Each path below is one point turned by a fixed rotation once a step. After each direction that follows a path, write how fast that rotation turns it, in deg/step (0 if it stays still).
Each turn is a multiple of 5 degrees from 10 to 175, or 0.
Each row of a path follows its step; steps can be skipped.
Path 1:
step 0: [  7 -11 -18  15  19 -14  11 -18   3   8 -16  18  14   1   4 -21  33   2
 -18  34  12  -2  20  -7   3 -26   5 -15   8 -12 -19  11   5  26  33  10
  23]
step 2: [ 33 -27 -21  -1  16 -12  22  43   5   7 -18  16 -18  -6   0 -27   1   0
 -13  14  -1   2  18  -4  20  -9  -5 -25  27 -11   4  -3  -1  15  13 -18
   3]
step 3: [ 39 -12  27   5   5  -3  25  27   9 -19   6  29  -4 -19   2 -12   5 -27
 -20  26  -4  12   1  10  18   1   6  -2  10   1  -9  -8   8  19  18 -11
  32]
step 4: [ 40 -15  16  -9   6 -18  29 -11   3 -16   0  19  -2 -13 -17 -27 -19   5
  17  31   9  11  17  26  15  -3   2 -11  -1 -36  -2  -1  11   7   4  -4
  11]
step 5: [ 15 -25  21  18   4   8  22 -20  20   1 -17   2  -2  -7  16 -35  11   6
   3   0  13  28   7  12  30  10   2  -6  15 -34 -22  -4  20   2  24  -8
  12]
step 8: [  1 -16  12  12  12  -7  40   6  -2 -13  -4  15   2 -16 -10 -10   6 -13
 -23  13  34  41  17  13  -6 -11 -12  20  -6  15  -3  -7  20  -9  25 -18
 -18]
step 9: [ 15  -3 -14  18  24  -8  32 -15 -15 -20 -11   8   2  -4 -41  -4  22   1
 -18  18  19  -3  15   6 -10 -13  -9   3   1 -27 -20   5  16 -10  39  -1
  -4]
step 10: [  2 -15 -13  36  10 -14  40 -20  -5 -35 -20   1  -4 -12   6  -2   0  -5
 -14  -5  22   8  -2  -2   2 -29  20 -13  19  -4 -27  -2   4 -21  14 -12
  15]
step 12: [ 29   2 -27  14  22   2  11   4   6  -4 -15  19   3 -32  10 -19  20 -36
 -29  25   3  11  -9  11  16 -24  15   6  -7  -3 -14  -1 -16   0   8  -4
  23]
[  1   1   7  -5   2  -1   8   5   3  -5  10  11   3  -5 -12   3  -7  10
  -4  -7  -5  -7  -1   3  -2   0  -2   2 -10   2  -4  -1   9  -3   9   3
   3]  70
[  1  10 -12   3   0  -3   0  -4  12   4  -3   1  -4  -1   7   5  -5  -1
  -9   3  -3  -9   2  -4  -6 -12  10   5  -7   4   2   6  -4  -5   6   1
  -2]  25
[ 7  0  8 -6  6 -5 -7 -8 -6 -5  0  7 -7 -9  5 -2  4  0 -1  0 -3  2  1 11
 -1 -4 -4  4  0 15  4  9 -6  8  0  2 -4]  85
[-11  -1   3   1   2  -1  -5   2  -4  -4   6  10  -1  -7  11   4   4   8
  -8   6   9  -7   7  -4  -5   4  -2   2   1 -10  -5  -3  -5  -1  -3  -4
  -8]  40
[ -3  -3  -4   6 -10  -7  -4   2  -9  -8  -5   6  11   0  -6  -3   4   0
   2  -4  -3   4   7 -14  -7  -2  -3  -1   1   6   4   8  -3  -2  10  -5
   0]  40
[  1   1   4   3  -1  -1  -5   2   1  -5 -13  -6 -16  -4  -4   2   4   9
  -3 -14  -9  -3   4  -4  -1  -3   5  -2   9  -2  -4  -7   4   1  -2  -1
  -2]  85
[ -2   3  -2  12  -1  -8   3   3   7  -2  -1   3   7   1   7  -1  -9   2
  12  -8   0  -1   7  10   4  -6 -10  -2   2   2   0  -9  -4  -1  -2   3
  -9]  120
Path 2:
step 0: [-26 -22  12 -17  28  -8   3   0 -12 -11 -48  26 -20   5  -1  -5 -12  -5
   5   5  -4 -22 -15   0  13 -10  26   8  33 -16  -9  15  33   4  14 -12
  17]
step 2: [ 26  20   6  19   6  -3 -10  20  11   3   0   5   6 -10 -20  -1  -2 -43
  11  12 -16  25  34   8  17  50  11 -13  -8  -7  -7  16   4  18  11 -11
 -24]
step 4: [ -6 -25  25 -42 -34 -22 -10 -22   7   1  31   5  -1 -12  -5  10  -8 -16
   5 -13  25  -3 -13  10  13 -14  -2  -7  26 -20 -26  -6  13  -4 -22 -22
 -12]
step 5: [ 14  -9   4  -1  24  18   1   0   2  13   7  14   2  -2 -36  -8 -15  17
  14  26 -13  14  21  14  41 -20 -39 -10  31  -5 -19   7 -26 -16   6   1
  -4]
step 6: [  3  14  29  19  13  14 -11  21   0  -9 -24   9 -19   3 -10  14   4 -17
 -18 -12 -14  30  22 -37 -14 -41  13 -20  20  -4  -3  17   3  24 -11   1
  19]
step 9: [ 19  -9  20  28  22  -7 -10 -19  34  15 -17  12  -1 -12  10   5  21 -32
  26  27   0  10 -11  -5  21  16   3 -14  25  20  20  20  11   5  -1 -31
  -4]
step 10: [-24 -20  12 -10 -19  46  -5 -25   6 -12 -16  21  -5 -21  20   6  -4 -17
 -33   7 -19 -27 -17 -24   5  -9   0  -7  20   2 -19 -10 -22   8  -2  -7
 -22]
step 11: [ -7   4  17  -8 -21  -6  10   1   6  -3  28  27  11   6  -8   6 -14  17
  -7 -23 -34  10   8  45   3   2  -4  -9   9 -33 -33  18  -3  19 -10 -35
  -1]
step 12: [ 13 -19  18  21  23 -26  -3  31  12  -9  -9   7 -24   2 -35 -15 -24   3
  25  10 -32  -4   7  10 -18 -19  -9 -21   2  12   7  15 -26  -8  11  11
 -23]
[  2  -3   0  -2   4  -4  -3  -3 -11  -3  -1  -7   5   8   1  -5  -3   3
   0  -8  -4 -10  -3  11   3  -3  14   3   3   0  -4  -1  -2  -2 -16  -4
  -2]  100
[ 5  7 10 17  8 -2  3 -5 -1  2  7 -5 -3 -2 -4 -6  1  4 11 -1  0 -5  9 -4
  6  2  1 -2 -1  9 -4  3 -3  9  3  4  0]  110
[  0   1   8   4  -4 -13  -3  10   1   2  -6   0   0  -7   0  -5   4  -3
  -4   7  -3   6   0   3   2   7   7   9  -8  -5   1  -7  -8   0  -6  12
   6]  65
[  9  -2   0   3   8  -2   3   2   0  -3   7  -8   4  -7  -1   7  11   5
  -7  -2 -10  -7 -12   3 -13   3  -5   2   1   3  -4  -5   1  -1   6  -1
   5]  10
[  9  -1 -11   2 -10  -5  -3  -5   7  -3  -1  -6   0   2  -7  -3   4  -7
   3  11  12 -11  -2   4  -4   0  -4  -1   2   2   4  -4   1  10  -5  -1
   2]  70
[ -3  -2  -9   4  -8 -17   2  -1   0  -2   5   5  -4   0  -3  14 -14   1
  -1  -6  -3  -1  -2   2  -2   0   5   0  -4   9   0   7   0   1   5   5
   0]  85
[  4   2   5  -2 -15   1  14  -5 -10  -3   8  -6   0   4   0   1  -2  -1
  -7   7  -4   2   2   3   9   2  -8   5  -5  -2  -7  -7   4  -3   2  -2
  -5]  115
Path 3:
step 1: [-21   5 -31  -1  -1  17  -3  25  20 -14  15  -8 -28 -12 -24 -12 -27  11
 -10  -7  -8  -7   3  17 -16  -1 -17 -23   2  -1 -24 -23 -19  32  21  -1
 -13]
step 2: [ -3   1 -10 -37 -13  -5 -23  17  12 -24   6  39 -43  -6   8  -2   5  17
 -23  -5  10   1 -18  -2   8  -5   4  -3  -1  -9  18 -12  -3   5  30   9
 -25]
step 5: [-12 -10  -5 -24 -18  -3 -14 -17  25 -16  15 -25 -12  -7  23 -25   7  -2
   3  25  17  -1   8  19   6  24 -21   5  28 -16  12 -18  15 -18  12   9
 -30]
step 6: [-32  33   7   2 -33   3  14   0  22  13  26 -18  -2 -21   8   8  19  34
   8  11   1   0   8 -16  13 -10  -4 -16  23  13  14 -26   6   1   6  -9
 -18]
step 7: [-16  51 -11 -21  -7  22  34   3  -2 -11   8  15  14  -1 -32 -10  -3  12
   4   6   9  13  -6   8  19   9   2 -17  -9  18   5   0 -10  21   3  22
 -27]
step 8: [ -8   1 -16 -57  -8  12   0   2  10  -8  -9  -5   7  -2   2 -35 -21  18
 -27 -16  38  -2   3   9   4  18  11 -14  -4  -4 -22  -4 -14  -2 -11   0
 -13]
step 10: [ 15  16   6 -31 -15   2 -16   4 -21 -14  14  12 -18 -12  -2   1   3  11
  16  -2 -26   8   7  10  20 -12 -10  14  10 -13  12 -19 -22  26  20  48
  -9]
step 11: [ 15  10   3 -28 -13   6 -12  -9 -12  18  -8 -15  -4 -25   8 -30 -30  22
  18  12  13   0 -29 -29   6   2  12  25  17 -13   0 -15  13   8   3  20
 -24]
step 12: [ -6  14   5 -16  34   9  27  15  -1   2  27 -48   6  -8  10 -20 -10  13
 -18  24   0  -4 -12 -18  -3   8 -11  -1   6  10   5 -19  25  -5  29   9
  -3]
[  1   1   7   9   5  -6   7   6  -5   3  17   3  -2  -3   3   8  -4   2
  -5  -1   3   4  10  -3  10   2  -1  -1   3   3 -11  -6   4   2  -5   3
   4]  120
[  2  -1   5   1  -9  -1 -12   0  -5   2   3  -6   2   7   7  -2  -2   1
   9   1  -6   8   1  -4  -6   3  -4  11  -2   6  -3   1   8  -8   4  14
   3]  55
[ -4  -7  -3   2   5  -2  -3   2  -4  -7  -7 -10   1  -5  -7  -6  -5  -8
  -6   1   8  11  -6   2   1  -1  -5  -3   3   0 -14  -6   2  -8   7  -5
  -1]  100
[  3  -5 -10  -2  -6   3   5   2  -2  -7   2   5  -4   1  -6   7  -9  -7
  11   6  -4   3   0   9   0   4   8  -6   1  -9  -7   5   4   5  -3  11
  -4]  120
Path 4:
step 1: [ -4 -33  -9  19 -22  -8   4   1  15 -13  22   0  -1   2 -13   4  25  19
 -27  -1 -18  16 -10  -9  10 -32 -19  -9 -15  14  -1  -1  20 -25  -3   0
  15]
step 2: [ 14   3   0 -14   0  -8 -12  -5  11  15  10   2  -7  40 -12  18   1   4
   7   6   4  20   7  15  23 -11  -9 -15   0   0  19 -18 -25  33 -22  16
 -28]
step 3: [ -1 -19 -27  10  -9   7 -37  -8  10   0   8   8  10  -6  21 -21  -3  -4
  27   5  24  -4 -17   8 -17 -18  10  34  21 -14   1  24  -6   5  -4   7
  -4]
step 4: [  4 -18 -14  -1  -8 -20  29  20 -24  -5 -11 -12  28  -2 -10   6 -16   7
  -9  -6 -14  16 -16  29 -10  -1 -23  14 -12   2 -20  14  27  22   4   0
   6]
step 5: [ -3   3   9  -2  -7   8  22 -11  12 -15 -32  27 -14  15 -15   2   1 -35
  36   0 -11   1  24   7  10  10  -2  10  -3   6  22 -11  10  15  -5 -22
 -13]
step 8: [ 12   2  -4  14 -18  -7 -23  -5   1  -7  25   7   8   3   8 -19  27   4
  26  13  -1  -4   2  -3  30 -22  11  15   7  11  19  -9  -4  29 -18 -12
 -32]
step 9: [  1 -39  -4   1   3  16  -4   0   5   8   3 -37  11  20  -6  -6  -8  13
   7  13  10  23  -7   8 -14  -5  -3  31   7 -13 -32  19 -11  24  12   6
  10]
step 10: [-10 -13 -17 -13  -5  -9   1  -4 -17 -11 -24  22  32  -4 -15  17 -21 -17
   6   2  13  11   0  31  -4  12 -28  17  -8  -7  23 -14  12 -14 -11 -22
  -1]
step 11: [  7  17  -2  14   9 -16  30  -6  24  -8 -22  23  -7  -2  12  -2  20  21
  27   1  -1 -16   9   7 -20   6   7   6 -15  24  -1  24   3  25   3 -21
 -15]
[ 1 -2 -6 10  4 -2 13 -3 -1 -7 -7 -4  2 -1  2  7 -6 -4  6  0  4 -6  8  6
 -1  6  3  4  1  1 -1 -8  2  1  5 -8 16]  65
[  5  -6  -3  -7   7   4   1   4  -2   7  -1  -2   5  -1 -14   6  -7   6
   0  -7  -2   2   2   4  16   0   2  -1  -4   6  -1   8   3  -5   6   8
   6]  135
[ -6   2  -3   4   1 -16  -5  -2  -5  -1   6  -1   5   2  -1  -2  -5  -8
 -10   4  -1   6  11  -1  -4   0  -9   4  -1   0  -4   9   6 -12   3   2
   1]  120
[  4   5  -7  -2   5  -3  -7   4  -5  -9   3  11   2  13   3   0  -2  10
   4 -16   5   2  -2   1  -8   7   5   0  -2  -3   1   0  -5  -5   0   0
   3]  95
[  7  -4   9   7   3  -2   3  -9  -2  -4  -2  -2   1   2   1   2  -3  10
  -6  -1 -11  -6  -3  -1  -5 -14  -1   1 -10  -8 -10   6  -5   3   0   0
   5]  140
[ -2   6  -3   5  -1   3   2   0   8  -2   5  -8  -4   6   8   9  -3  -1
  -3  -2 -12   3  -2  -7   1  -4   7   0  -6   9  12  -4  -1 -10  10  -1
  -5]  60
[  0   3  -2   2  -1  -7   1   0  -2   4   8   0  -5 -11   4  -6  -5  -5
  -1 -14  -2  -4  -1  11   1  -4   8   8   0   7 -11  -7  -2   4   3   4
  -8]  85
Path 5:
step 0: [-12 -24   9 -24 -12 -14 -29  -2   3   6  13  21  -7  20 -27  -9 -13 -16
  11  10  -9 -43 -20   4  10  18 -10  -8 -12   3 -24  18 -26  11 -14  -8
 -39]
step 2: [-10  -4   3 -37 -20 -18   3   3   9 -10  -8  -3 -23  10  -6  -2 -22   5
 -45 -14 -10 -21  -6  -1  16  19  14  12   8  21  21  37 -40  17  -2   7
  -7]
step 5: [ -4 -27   3 -30   3  -4 -34   1 -10 -11  -6   1  28  -2   8 -21  -2   9
 -11 -21  -7 -24 -14  33  19  13  21  14  23   3  -3  -6 -18   3 -43  24
  14]
step 6: [ 10 -12  27 -22  30 -16 -18  -4 -14  10  22  14  24  23 -12   0 -34   0
  -1   1  17 -29 -15  13  21   9  17  19   4 -15 -24  18 -13 -21   4  -5
 -28]
step 7: [ -2 -10   1  -9 -14 -26 -30 -13  -4  35  41 -27   1   5   3 -20   8   7
  -6  -2   0 -24 -27  -3  21  19  21 -19  25 -18 -11  19 -17   6   9  22
   7]
step 8: [ -8   2  14 -21   8 -10   4   3  25   1  15  11  -8  -5 -24   6 -10  17
 -17  -8   2  -4 -46 -11  30  -5  29  13  -6  16 -15  26 -40  -1 -16  33
   0]
step 9: [-18  -2   4 -55  17 -23 -16   6 -25  -5  23  -5  10  -3   2  -5  12  14
 -32  24  13 -11 -15 -27   6 -10  -7 -14 -12 -15   1  24 -36  -4  -1  -7
   3]
step 10: [ 16 -21   9 -35   0  -5 -30  10  28  17  14   8  -8 -10  14  -3   2   7
 -31 -11 -34 -17 -23 -13  13  14 -20 -13 -32  -8 -13  13  -5  15 -21  13
 -23]
step 11: [ -2  -9  12 -14  19   1 -29  -1   4 -12 -16 -15  37   4   8  -4  26  31
 -37  -7   7   6   1   9  35  21 -13  22  -4  -3   0  25 -24  -9 -24  20
 -10]
[ 11  -7  -8   7   6   1  -2  -1  -2  -3   8   6   7   3 -10   2   5  -2
   4  -1   4  -9  -4   7  -5  -2  15   0   5  -4   4   3   8   0   0   1
   5]  45
[ -8  -3  -7  -7  -6   7   6   8  -5  -8   3   8   5   2  -1   2   0  -2
  -6  -8   1  10  -4   7   3   0   5   2   3   4   2   0  -7 -13   1 -12
   1]  115
[ -2   9  -4   4  -3   1 -11  -6  -2  -8   7  -1   3   8   3   4  10  -1
   1  12   1  -1  11   3   7   6  -2  -2   2   1   0  -3 -12   4  -3  -3
  10]  175
[-3  7  3  1 -4 -6 -4  7 -7  0  6 -1  7  6 -4 -8 -8 -2  4 12 -4  8 -6  1
 -8 -3 -2  8 -7 -5  3  9  6  4 -7 -7 -1]  120
[  4  -2  -1   0   0   7  -2  11   5   1  -6  -5   5  -3  -8  -7  -5  -5
   0  -1   5  -4   8 -11   1  -5   6   8   0  -9   1  -7 -14   5   1  -4
   2]  115
[ -6  11  -6   2   1  -3  -9   7   4  -4  -2  -2  -5  -2  -4   5   9  -1
   6  -1   1  -8 -15  -9  -3  -3   0  -6  -3   4   4   6  -5  -1   6  -4
  -7]  45
Path 6:
step 0: [-13   7   1  -6  17  47  11   8 -20 -11   7 -14  -7  -4 -18   8  15  -5
  10  33   4  -5  -9 -21  24  29  14  -6 -10 -23  -1 -36 -26 -17  11  14
  -2]
step 4: [ -7  11   2   8  -9 -21 -27   4   7 -25 -11  13 -21  -9   0   8 -25  18
 -18 -16   5  36 -30  13   7 -16   8   5 -49 -16 -11 -19   0 -24   0   1
  14]
step 5: [-14 -14   7 -13  14  -1   1   2 -25  31   5 -37   9  12   9   0 -16   4
 -13 -11  -9  13 -15   4 -12 -20 -24 -19 -14   3 -28   4 -27 -38  24  23
  14]
step 6: [ -8  20  25 -17 -13 -16  -1  -6 -14   4 -13 -19 -14   3 -16 -34  20  -2
 -10  36  15 -18  -9  -2  38 -10   0  15   0  -4 -20 -11 -37 -22 -13  -4
   4]
step 7: [-13 -30 -12 -10  17   5  -2  37  22  16  -8  -7 -15 -15  12  10  39   1
  12  10  18 -16 -13 -18  20  18  24  -5 -21 -11   5  -6 -26 -12  20  19
 -14]
step 8: [  6  21 -11  10  34  16 -15   1  11 -12 -18  -8  12 -19 -39  -5  33  -9
  23  15 -26  -7   7  22  22 -11   9 -22 -13  12  -4  16   7  -4  28   6
  18]
step 9: [-14  -4 -10  30 -28  25  26  26   5 -27 -16 -19  -2  16 -38  13 -13  27
   4 -11 -10 -22  -4  -4   8 -11  19  -2 -15  -8 -19  24  -5  11   4  -4
 -16]
step 10: [ 22  11  16  14  -7 -15  20 -22  23  -4 -13  -7   4  18 -25  19 -17  26
  13   7   3  27 -18 -23  -4   1   6   6 -29  -5  23  -8  -4   2  20  35
  30]
step 12: [  4  -8  -3 -31   3 -11  18   1   6   4  -5  -3   8  31  30 -21   3  21
 -18  22  -1  25  -1   9  20 -20 -16  -7 -26 -18 -35  29 -16 -24   2   7
   7]
[ -3  -2  -4  -3  -9  -6  -5   5   4  -4   1  -2  -2  13   3  -3  -3   8
  -1  15   1   2  -3   5   4   0   4   4  -7   2   2   0   5   3  -4  -6
 -16]  130
[ -1  -5   7 -10  -1  -4  -4  -6   0  -3  -2   7  -4 -12  -4  14   3   1
   4   1   8   3  -5  -6   0   8   4   6  -6  -5  11  -7   3  -2   4   0
  -3]  110
[ -4  -5   5  -5  -1   2   4  -1  -2   0   6  -2  -3  -3   9 -12 -10   1
   8   7   6   6  -3   9  -4   1   1   9   7  -5  -1   0  -4 -15   2   1
   7]  55
[  1  -4  -1  -2 -11   0  -6   7   1  -4   1   5  -1   4   0  -4   2  -5
  -4 -14   8   3   2  -5   9  -5  10   2   1 -12   2  13  -1  -3  -5  -1
   4]  140
[  3   1  -7  -8  -1  -2  -1  -1 -10   8  -3   5   2   2   2   5   8  -9
   4   8   1   7  -2  -4   1   4   4  -6   4   0 -14  -3  -6  -7 -13   4
  -5]  55
[  4   3   9   5   0  -7  -7   1   0   5  10  -7  -1  -4   8   7   6  -1
  -2  -5   6  -4  -2  10  13  -3 -12   1   1   0  -3  -2  -5  -6   1  -1
  -9]  45
